The rows of A fall into 4 groups, which share some directions, and each row is roughly a mix of its group's hidden directions.
A:
[[ 26  -6  41  30  30 -30  19   9 -12  27]
 [ -4 -22 -30 -26  39   3  -6  -6  45 -24]
 [ 33   2 -11  13  -1  61 -12 -20   8 -26]
 [ 30  29   8 -30 -17   1  25  20  -3 -48]
 [ -8   7  -8  32 -29  25 -41  10 -10  43]
 [-18 -20  38   2 -46 -28   5  18 -18 -25]
 [-38  24 -24 -17 -44  22 -12  11 -23 -14]
 [ 20   5 -55 -17  35  33 -10   8 -10   1]
 [ -4 -10  30  16  37 -16  12 -43  38   5]
 [-33   5  34 -26 -40 -32 -15   5  -4  22]
 [ 24   7 -30 -13 -12  -6 -10  30 -58  11]
 [ 10  -1 -30  -4   9 -31  -9   2 -65   5]
 [ 31   0  34 -19 -10 -31  27  18   7 -41]
 [ 24 -52  17 -36 -18  -5  14  -3   4 -31]
 [ 47 -41  16 -12 -38 -12 -14   4  17  -2]
 [ 16  -6  -3  41  20  42  13  43 -12   4]
 [-19  27 -23 -14  45  24 -15  14 -37 -12]
 [ 28 -21  35   9  14   0  57 -15  11   0]
 [  0 -11 -13   5  55  27  40  -2 -20  19]
 [-14  31  37 -14   3  13  37  32 -26 -21]
 [  8   9 -27  53  41   5 -23   2 -13  18]
 [-42   1  21  25 -16 -19 -42 -32  10   7]
 [ 11  13   6 -20  40 -36  32 -35 -21  -6]
 [ -7  55 -16 -49  -9   6   3  12   0 -20]
 [ 29  57  36   7 -24  12   3  -5  14  -2]
 [-24   7 -26 -13 -10  53   2  27 -24 -26]
 [  7   4  -9  24  43 -11 -50 -21  25 -13]
 [  1 -37 -14  -2  54 -25   5 -30  -3 -16]
 [  9 -19  -8 -17  -8 -29 -15  17   7 -64]
 [-45 -11 -33   8 -32  23  -7   3 -37   8]
 [ 25  34  -8  24  15 -23  50 -12  24   1]
 [-47  12 -16  24 -10  12 -32 -26  -7  35]
 [-40  18  13 -17 -14 -10 -16  23  42  33]
 [-35   4  -4  -4  22 -18  43   0   9  48]
 [-27  53 -13 -49 -10   5  -7   5   1   9]
 [  2  26 -15  27  12  40 -14 -22 -36 -31]
 [  5 -10   7 -12  30   9   7 -35  59 -16]
 [ 21 -17 -28  32  -4 -26  18 -50  -4 -17]
 [ 29  24 -12  -5  52   9 -23  35   8 -13]
 [ -4  32  34  -6  10  17  41  38  -6 -24]
 [-23 -25 -22  29  -4  10   9 -34 -50  -3]
 [  7  22 -35  13  34  27 -12 -28  -5 -40]
 [ 37  11  18  32  43 -25   7  13  26 -12]
 [ 19   3 -53  14  19  13   7 -29 -28 -28]
 [  4 -33 -30 -20  22   6  29 -11 -28 -41]
 [-43  20 -42 -19 -24  20 -16   9  15 -22]
 [ 19  -3  20  37   0  63  16   0  -4   2]
 [  7 -27  16 -26 -48 -31  -2  -6 -16  33]
 [ 14 -18  24   0  57 -39  17   2  12   9]
 [-21  16  25  -7  40  27  37  26   8 -24]
 [  7  26  21   4 -27 -43  37 -19  12 -26]
 [  9  -2 -53 -10  19  38  24  -8   3  30]
 [  9  13 -19  14  42  35  -5 -22  -7 -45]
 [-26  -8  -3  14 -16  52 -14 -47   0   7]
 [-25  10  -6 -32  17 -43  27 -16 -21 -32]
 [-17  22 -36  15  19   3   3 -33 -21 -47]
 [ 65   8  12  13  13  -8  18 -12 -31 -14]
 [ 43 -23 -18   7  32  25  17  37   6  17]
 [  6  -6  15 -32 -48 -28 -36 -23   7   7]
 [ 25 -14 -23  25 -11 -13  13  59  16 -13]
 [  2 -40 -20 -15   6  44  -8  28 -30  20]
 [-36   9  -3  -8  42  20  17   7  43 -24]
 [-28   1   0 -45  -8 -43  -4 -11  17  36]
 [  7  19   7  -6 -42  32   8  25 -47 -12]
 [  5  13  16 -38 -30 -26  -2   3 -12 -52]
 [ 21  18 -16  31   6   3  54  21 -19  24]
 [  9   3  -2  17   8  32  16  57 -37  -6]
 [ 30 -24 -27   9  29 -35 -15   6  42   7]
 [  6  18  -2  -1   5  40  24  54  -7 -29]
 [ 22   5  -2  16  -2  -3 -18   9  63 -35]
 [-28   2  27  29 -44 -29  -6  -8 -33  -5]
 [ -5 -22  40  -3  31 -25  12 -29 -35  22]
 [ 18  23 -20 -18 -46  29   0  29  -2 -31]
 [ 53 -15  10 -28  -2  -8  13  24 -37 -16]
 [-36   1  -4  36   5   8 -14 -31  21  46]
 [  4  21  40  31  14  19  25 -10  45   2]
 [ 24   0   5  27 -32  30 -18 -26 -40 -22]
 [ -6   1  37 -13 -43 -10 -15  -5   8  50]
 [-41  47  21 -20 -29   2  13   7  13  21]
 [-12 -12  11 -25  57  22  20  20 -26  12]
 [ 12  -8 -17  -7  49   3   4  20  27 -47]
 [  6  36  13 -38  29 -31  -7   3  23  32]
 [-26  -2  24  31  33  34  13 -29  29  10]
 [ 18  28 -41  27  47  15   0   5   3  18]
 [ 52  -7  -2  -1  33  14 -26  -3  32 -25]
 [ -9  26 -40  -2  23  19  -2 -41 -34  16]
 [  9  25 -50 -19  10 -11 -40  -8  16 -25]
 [  6  -3  21 -43  -8 -15 -42 -24  33 -17]
 [ 29   6  20  53 -23  15  -3 -12 -27  25]
 [ 29 -28 -19  18  40   8 -45 -10  10  12]
 [ -2  29  12  -7   4 -48  16  50 -13  -3]
 [ 19  17 -31   0  17  13 -36   6   6 -54]
 [ 29  46  -6  -9  16 -27   1  14  -3 -46]
 [ 16  29 -12 -39  20  -9  30 -21 -33 -25]
 [-22  -2  55  10 -31 -37 -13  -7   6 -16]
 [ 15  23 -12  12  30 -26 -43 -15   7 -41]
 [-21  21  24  -4 -26  -3 -18  30  50  21]
 [ 49  -9  -8   1  47 -15  -5 -23 -13 -25]
 [ 15 -27 -46  -3  22 -11 -14  47 -16  -2]
 [ 22  13 -30 -19  10 -35 -32  20 -35 -20]
 [-25 -17  16  -7 -34 -17   8 -52  31   2]
 [ 33  19  42  26  10  11  34  32   1  -2]
 [-33 -31   1  24   6 -54   5  -7 -26   2]
 [  6   1   2   4 -37 -28  22  36 -49  -3]
 [-10  53  17  -8   8 -20 -28 -13  18  37]
 [ -3  -7  32   5   3   7  11   9  41  58]
 [ -3  12   5  -5  13  33 -31  -4 -48 -41]
 [-29  23  17  40  -3  23  19  32 -27  22]
 [ 13 -33 -30   1  17 -49 -29 -13   8  22]
 [ 31  23  -5 -28  -2 -23  36 -15  25 -37]
 [ -5 -29 -11 -40  50 -13  31   4  -7   7]
 [  9   9   5  26 -35  -1  27  -5 -59  -5]
 [  9 -47  -2 -31  38 -13  34  14  -9 -10]
 [ 38  12 -10  19 -17  31   4 -13 -38 -38]
 [ 22  23 -38  14 -19  -1 -28  49  13   7]
 [ 13 -34 -33  17  29  -6 -24 -18  41  13]
 [-17 -30  35   9 -28   1 -14  33 -42   5]
 [ 43 -19 -27  -3  24  12  13  -7 -50   2]
 [ 15  -7 -19  29  25   6  20  50  22 -28]
 [ 17 -22 -14  -1  17  10  14 -54 -22 -37]
 [ 29 -57 -14   1  42   2  16  -3  -2  -6]
 [ 30  26 -26  -1  56   7 -17  11  19 -13]
 [ 23 -37 -27  -2 -16 -35  36  16   8  25]
 [-39   9  33   0  33 -38  12 -25  13  15]
 [  3   4 -15   5  22  50  17  42  16 -28]
 [ 16 -10 -19  43 -36 -10  29  36  -7  16]
 [  6  14 -25 -45  -4   2  19 -38  37 -16]
 [ 37  -9  -2 -16  23  45 -29   9 -35  -7]
 [ -1 -24 -29  25  -1  10   3 -20 -61  -4]
 [-34  -1   2  16  58  12  19  33   5  -1]
 [ 10   7  28   0   3 -10 -26  25  61  16]
 [ 11 -46 -27   5   9 -16  13  11 -41 -32]
 [  9 -45 -22 -24 -22   0  11 -47   7 -18]
 [  8  25 -14  12  13  11 -12  50 -49  -1]]

In each list below, one row fits none of the groups, and each other row fits one group, some only roughly. Which row is it?
    J187: [-74  25  -5  -4   4  11   0  -6   7  -4]
    J470: [ 28   8  15  21   0  32 -16 -39  44 -10]
    J784: [ -9   1  17 -25 -17 -19 -29  62   8   4]
    J765: [ -1 -33  47 -41  24 -10  17  19   1   3]
    J781: [ 13 -33 -23  20  12 -12 -20  16 -49  29]
    J291: [ 11 -34 -33  -7   1  30  43 -13   2  31]
    J222: [ 27  20 -39 -11 -18   3 -26  -1 -19  47]
    J90: [-30 -15  -4  44  46  18   2   7 -12  26]
    J553: [ 18  16 -31  22  22 -20 -46 -13  25 -24]
    J612: [ 26  -4  20   4  40 -31 -24  13  41  14]
    J475: [  9 -17  31 -10 -25  -4 -18  57  21  17]
    J817: [-38  49   9 -11 -23  11  13   1  32 -23]
    J438: [ 59 -38 -25 -11   4  16  -6  12 -11 -11]
    J960: [-18 -10 -38 -15 -18  13  11 -58   9  15]
 -> J553
    J874: [  2  25   1   8   2  41  56  16  -7 -22]
    J486: [ 37  38  16 -12  35 -41 -15  -8   5   0]
    J328: [ -3  -4   9  51 -51  22  -7   8 -21   7]
    J660: [-23 -20   2  44  41  29   4  10 -19  20]
    J881: [ 27  -8  -8  -6 -24  -9 -23 -47  46   0]
    J911: [-38 -14   8 -32 -42   5 -34 -13 -20 -11]
    J979: [-30   1  17   7  38  29  34  -6 -40   6]
    J726: [ 16  -7 -40  25  20  23  34 -21 -34  11]
    J80: [-24 -38  11  17  13 -13  -4   5  32  51]
    J488: [-27 -49 -10  31  11  28   5 -32  -2  15]
    J834: [ -4 -49 -36 -30  15   2  -2  22  10 -32]
    J374: [-14   7  -5   7  11 -24 -63  15  33  -4]
    J8: [-29  16  10  41  32  -4  12   2  42  23]
    J443: [  5 -21  49 -12 -21 -10  41  32   2  11]
    J227: [-29  32  39  -9  -2 -16  24  15 -42   7]
 -> J874
    J604: [-10  15 -22  -9 -39 -35 -18  41   8  26]
    J148: [ 24 -66  11   8   3  -4  11 -27  18  -2]
    J196: [ -3   6  50 -27  -1  -3  -9  52   6 -15]
    J77: [ 40 -29  22  19   0  13  -5 -49 -10  17]
    J884: [ 13  -6   8  24   2  27 -25   1 -64   9]
    J476: [ 43   8  -6  15  18  -2  15  55  21 -16]
    J882: [  8  -8  25  47 -15  24  25 -17   4  41]
    J544: [ 34 -23 -22 -20   5  -6 -24  46   8 -32]
    J650: [ -8 -34  -1  -1  25  35  10  -1  32  47]
    J830: [ -8 -38  12  58  16  -4 -17 -21  14  14]
 -> J884
    J741: [ 33   8  -3  36 -50 -11 -18   4 -16  28]
    J250: [-20  -7 -13  11 -17 -35 -28 -19 -40  37]
    J704: [-12  25 -11   9 -40  -2 -18  11 -51  28]
    J344: [-28  -7   2 -31  55  -4  16 -15  26 -19]
    J624: [-29  11   6 -11  35   8  12 -51   2 -35]
    J514: [  5  44  17   2  -8 -59 -14   6 -16  -5]
    J771: [ -2  45  26  13 -23  38   4  18 -13  31]
    J750: [ -9  25 -13 -43  29  30 -26  10  33   6]
    J385: [-13  18 -17 -51  12  34  29 -21  -6 -18]
    J98: [-20  29 -12 -14   5  30  23 -48 -25 -21]
    J99: [ 11 -18   7  29  25  26  41 -37 -11 -23]
    J579: [-37  27 -14  10 -19  36 -38 -27  10  -7]
    J990: [ -7   8 -19  31  19  25  34 -48 -21   3]
 -> J771
    J744: [ -8 -34  -7  27 -42   8   0  34 -12 -36]
    J711: [ 20 -16  11  20 -31 -30  18   8 -47 -27]
    J845: [ -6 -44 -26  -3  33 -38 -28  15  -5 -13]
    J469: [ -2 -38 -13  18  20  16 -46   3  41   6]
    J991: [ 33 -11  53 -29 -24 -11 -18   4   2 -21]
    J147: [ 16 -12  47  42 -19  -2  11  -6  38   8]
    J50: [ -2  40  23  23 -12  35  25  30  24 -14]
    J529: [  5 -10  10  24  -4  42 -14 -12  31  50]
    J381: [ 28 -28  -3  44   2  11  40  24 -18 -17]
    J446: [-46  21  21 -43  -3 -12  10 -31   5 -18]
 -> J991
    J872: [ 20  12   2  24  28 -30   1 -41 -42  -6]
    J445: [ -6  16  23 -11 -41  35   1 -48   7 -12]
    J467: [ 14  -2   6  10   5  42   1  35 -31  46]
    J456: [ -3  34 -33  -5 -19  23  -5  -5  -2 -56]
    J548: [ -6  15  -2  -8  22 -31  27 -39 -28 -40]
    J127: [ 26  -6 -19  15   3  41   2   9  53 -23]
    J622: [-44  14 -19 -21  -3  24 -49  -5  -1  21]
    J581: [ 21 -23  31  40   4   0 -12  -1  52  -4]
    J323: [  4   2 -22  12  -3  35 -55  13  -3  36]
    J106: [  9   0  51 -18  -2 -27  -9  22  24 -39]
    J668: [-52  25  -4   0  -8   7   4  33 -42   1]
 -> J456
    J167: [ 28  39 -36 -25  16  20  23  27 -10 -12]
    J63: [ 34 -18  17 -15  33  26  28  24 -27 -23]
    J826: [-13 -25 -33  25  32   9  17 -13   3  48]
    J869: [-22  -5 -11 -31  42   1   9 -20 -46 -20]
    J293: [ 14  -1  30  10  -6 -13  11  12 -65  21]
    J772: [  2 -50  20  14  -4  18  30   0  23  38]
    J918: [ 53 -20   7  35   8  36   5  -2  20   8]
    J968: [ -4 -22 -10 -36  13 -38   6 -33  26 -31]
    J69: [ 51 -36 -11  34  19   9  -5   1  16  20]
    J935: [-20  57 -11 -18  13  -4 -22 -20  34  -7]
    J18: [-58   6 -25 -22   1 -32 -11   3 -26   4]
 -> J826
    J731: [ 22  13  23  12   2 -14  14  57 -35 -15]
    J623: [-11 -47  24 -17 -18  10  13 -25  41  17]
    J695: [-42  20  24   6   9 -10  18  23 -50  12]
    J848: [-20 -14  -4  -6   5 -71   5 -20  12   0]
    J314: [  3  16 -31  -7  12  -8 -21 -30  33 -49]
    J893: [-20  -9 -33  14  21  42  -9  -7  47 -10]
    J889: [ 35  24  -9   5  28   9  11 -43 -39  10]
    J393: [-22  26 -30  21  34  21   4  19 -38 -20]
    J261: [ 28  -8  10   8 -43  38  30  15  -7 -31]
    J901: [ 15  30  30   4 -42  38  26   4  18  11]
 -> J848
    J352: [  4  33  17  -8  18 -30 -38  28  -7 -38]
    J508: [ 31 -23 -17   6  30  42 -27   4  17  28]
    J403: [ 10 -20 -16  44  11 -31 -26 -10  14  41]
    J281: [ -3  -3  11  17 -23   5  33  15  -4  64]
    J218: [-12  43  -8  36   9 -26 -38 -25   5 -16]
    J67: [ 19  -9  -4  23 -15 -32 -19  49 -34  16]
    J129: [ 23 -20  24  -6 -48 -18 -22 -11  21 -34]
    J366: [-32 -29  20 -20 -51   5 -14  18  -4 -23]
    J203: [-43  22 -14 -39 -29  22 -11  14  14  21]
    J961: [ 34  19   4  39 -34  31  -9 -25   9  20]
    J525: [-11  22  -6 -35 -23 -26  15 -43  21 -28]
 -> J366
    J816: [-23   5  39  29   2   1  21 -52  13  12]
    J376: [-16 -10 -18  -4  14 -11  42 -41 -22  37]
    J47: [-12  10  16  -7  -3  14 -12  47 -56 -13]
    J181: [ -9   4  21 -17 -10  37  30  25  44  26]
    J200: [-10  18 -13  38  24  -2   5 -39  34  33]
    J447: [-28  21  43  19  23 -20  26  20 -28  14]
    J117: [ -9 -19 -45  20  34   9 -18  18  39  -1]
    J95: [  9  38  16 -16  17 -22 -35  15  13 -44]
    J360: [ 23  21  20 -16  -6  22  44 -20   7 -43]
    J915: [  2   5 -42  32  -2  33  36  19 -20 -22]
    J996: [ 36 -24  34   9  -9  26   6 -48   1  15]
 -> J915
    J322: [ 37 -21 -43  19 -19   5 -30  -7  30   8]
    J151: [ 13   5  23  22 -41  -8 -12 -28  37  33]
    J83: [ 11 -30 -35  -8  24  19 -17 -17  50  -6]
    J380: [-24  14  35  46 -15  -6  -1 -23   4  39]
    J483: [-13   1 -52 -20  19   8  18   2  45 -17]
    J792: [ -3  29  11  28  14  33  21  34  37 -19]
    J855: [-26  23  -9  20   8  13 -47  24 -38  13]
    J951: [ 20 -14 -33 -52   9 -26 -30  -1  -6 -16]
    J593: [-19  36 -14   8   4  12  11  40  46 -23]
    J701: [  3 -17  -4 -53 -35  15  17  15 -33 -13]
 -> J483
    J38: [-37  37  -2 -25 -10  10  -6  50   2 -17]
    J630: [ 43 -32 -11   0  15   6   1  15  43 -32]
    J618: [ 52  22   0  -7 -10 -23   0  38 -30  12]
    J780: [ 11 -10  12  17  16 -64 -23  20  13  16]
    J861: [-38  -5  -8 -32  23  12  23 -31  26 -30]
    J858: [  5  14 -42   6 -17 -35 -15 -18  37 -29]
    J279: [-14  59  11 -17 -25   4  27 -25 -13   0]
    J714: [-40  20  19   4   6  11  18 -44  17  35]
    J955: [-16  -2   4 -20 -17 -18  -1  54 -11  46]
    J657: [ 59 -29 -13  22  21   6  -5  15  26   2]
    J778: [29 -3 -2 21 40 18 12 31 44 -3]
    J500: [  0 -34  36 -21 -15 -23   9  51  -1  -5]
    J620: [ 24 -39  -9 -32  12 -15  13  43 -18  21]
    J422: [ 18  16 -23  51  28 -24 -27 -21  -4 -11]
    J764: [ 15 -22 -13  19  44  18  51  -1   9 -13]
 -> J38
    J554: [-32  38   8  -6 -14  18  20  44 -26 -16]
    J539: [ -4 -20 -44 -35   5  37  -9  16 -10 -31]
    J237: [-12  56   7 -17  17 -21 -32  -2  21 -24]
    J359: [  6 -17 -18 -17   3 -15  27  -5  24  62]
    J757: [-32  13  21  27 -45 -23 -13  35  -1  -3]
    J29: [ 30  -9  13   0  42 -18  24  49 -13  -3]
    J45: [ -8 -43  18  16 -28  13  27  19 -31  30]
    J753: [  0   3 -44  -9  28  29  11 -37  27 -22]
    J79: [ -6  35 -23  32  -5  24  -8  12 -22  48]
    J988: [  0 -25 -47 -31  -7  -5 -32 -29  23  -9]
    J128: [  4 -40  28   7  44  14   5 -35  -8  23]
    J995: [ 42 -34  -7 -32 -12 -25 -11  -2  38  10]
    J97: [ 47   4  18   2  27 -28   7  19  13 -41]
    J591: [ 10  -2   9   4  22 -67  16 -11 -29  -7]
 -> J753
    J285: [-42 -22 -42 -17   2   0  11  -5 -33 -28]
    J846: [ 27   8   8  -2 -50  -3 -44   2  24  22]
    J843: [-54  13 -21  22  30 -23 -14   5  24  12]
    J242: [  9 -33 -30 -24 -25 -11 -34 -35 -23   8]
    J760: [  2  25 -25   0 -50  -9 -18 -38 -19  21]
    J597: [ 13 -58  16   4  27 -13  25  -2 -31  -8]
    J477: [ -5  33 -37  40  21  -9 -24 -27 -20  -4]
    J761: [  6  23  -8  44 -40  16 -15 -10  37  16]
    J115: [ 12  12  24 -13  -8 -47  -3 -12  13 -53]
    J209: [ 11  22  16 -18 -29   9 -43 -49  -6   1]
    J790: [ 14 -22   8 -15   8   4 -17   8 -28 -65]
    J221: [-26  12  -5 -54 -25  15  -1 -23   4 -35]
    J971: [ 45  27  26   0 -17 -10  25  42   1 -12]
    J896: [ -1  -3   6 -16  18  12   1  64 -35  19]
    J777: [-15   7 -31  -9  50  10  23  32 -24  17]
 -> J597
